Each row has a name. After each piece below comes the name of the row it's from, unless a question asks for something else. Each question is about the rows just above it.

fuf: [-22.1  28.8 -11.7  25.6  27.7 -21.8  -8.0  27.2  27.4 -47.1]
futug: [-22.1  28.7 -11.7  25.7  27.6 -21.8  -8.0  27.0  27.2 -47.0]
zafa: [-22.1 -41.1 -25.8 -27.7 -34.3 -20.9 -28.1 -30.9 -38.7  39.0]
vik: [-22.0  63.4  -4.6  52.6  58.2 -22.2   2.1  55.4  59.5 -89.7]
lufo: [-22.1  54.9  -6.4  45.8  50.7 -22.1  -0.4  48.7  51.8 -79.3]
kopu: [-22.1 -23.6 -22.3 -14.4 -18.8 -21.1 -23.1 -16.3 -22.1  17.4]
sele: [-22.1  63.6 -22.2  52.4  58.5 -22.2   2.1  55.9  60.0 -90.0]
nur: [-22.1 -22.3  -4.6  52.5  58.4 -22.2   2.1  55.7  59.8 -89.9]
kebis: [-22.1  20.1 -13.4  19.0  19.9 -21.7 -10.5  20.0  19.2 -36.4]
Right after [-10.5] comes | [20.0]
What comes right after [58.5] in the named rows? | [-22.2]
q: [-22.1  28.8 -11.7  25.6  27.7 -21.8  -8.0  27.2  27.4 -47.1] | fuf
Right after [-25.8] comes | [-27.7]

vik: [  4.5  -7.9  -6.2   6.0   0.6  -9.8  12.7 -13.4   2.3 -13.2   9.8 -13.9
   5.8   6.8  -9.9  -1.7  -2.2 -76.8  -1.5  -2.8  -4.3  25.0  20.0  -8.8
   5.7   2.7  -3.4  -0.4   6.7   2.9   8.9  21.2   6.0  -5.5 -11.2  -3.9
   2.7 -11.2 -11.7   4.2  19.9 -11.6 -24.5   2.2  -5.2  12.8  -6.5  -0.6
 -31.9  17.7  11.1  -1.6   8.4 -13.2  -8.8  11.6  -7.6  -0.6  -2.4  -3.1
   7.3   5.0   9.8   4.4]
fuf: [  2.3   1.5   0.5  -6.5   4.7   5.9   4.5  -4.8  -5.3   1.6 -13.2  -3.9
 -14.8  21.1   3.6   4.0   1.6  45.4   9.5   4.1  -7.0  -0.8   4.9   4.0
  -1.3   3.7  -0.2  19.9  -1.8   0.5 -14.0   5.4  -2.3 -14.5   2.1   3.5
  -1.0   2.1   2.7  -0.5  19.9  10.0  10.5  22.2  -1.9   6.8   2.4   0.0
 -31.9 -11.6  -5.0   0.0  -2.4   5.1  -0.7   5.9  -6.7   0.0  -1.6 -12.2
  -3.1  -6.9 -13.2   0.9]
vozog: [-25.9  14.3   1.0  13.1  -3.3 -14.4   2.8 -14.9 -11.7  15.4  19.8 -19.7
 -16.1 -22.8 -13.9   6.2   5.3  14.9 -22.7   3.2 -10.2  22.0   6.1  -3.3
  -2.9   0.1  26.5 -21.4  15.3  -8.8   9.6  13.9   0.7 -11.5 -20.5 -11.3
  15.6 -20.5 -26.6   2.6  19.9   8.7   2.8 -17.4 -14.7  14.1  12.8  -0.5
 -31.9  -4.3   6.9  -0.9  10.2   7.0  17.8   6.3  -9.9  -0.5  -0.4  -7.2
   8.5   7.4  19.8  10.8]
What comes right after [5.7] in the named rows? | [2.7]
The entry that follows [-1.3]: | [3.7]
Put [ 19.9  -1.6   4.9   2.1  -5.0   5.1  19.9 -14.5   4.7  -1.9  -3.1   9.5
  -0.7   0.0   4.0 -14.8   5.9   3.7   4.1  -0.8 -13.2   3.5 -14.0 -12.2
  -1.3  10.0   2.3  22.2   1.6   2.4  10.5  21.1 -31.9   3.6   0.5   1.5
   5.9  -2.3  -1.8  -1.0   1.6   2.1 -13.2   4.5   2.7   4.0   0.5  -6.9
  -6.5   0.0  -6.7  45.4  -7.0 -11.6  -3.9  -0.2  -2.4  -4.8  -5.3   5.4
  -0.5   0.9   6.8   0.0] back in order: which row is it? | fuf
Right after [-21.4] comes | [15.3]

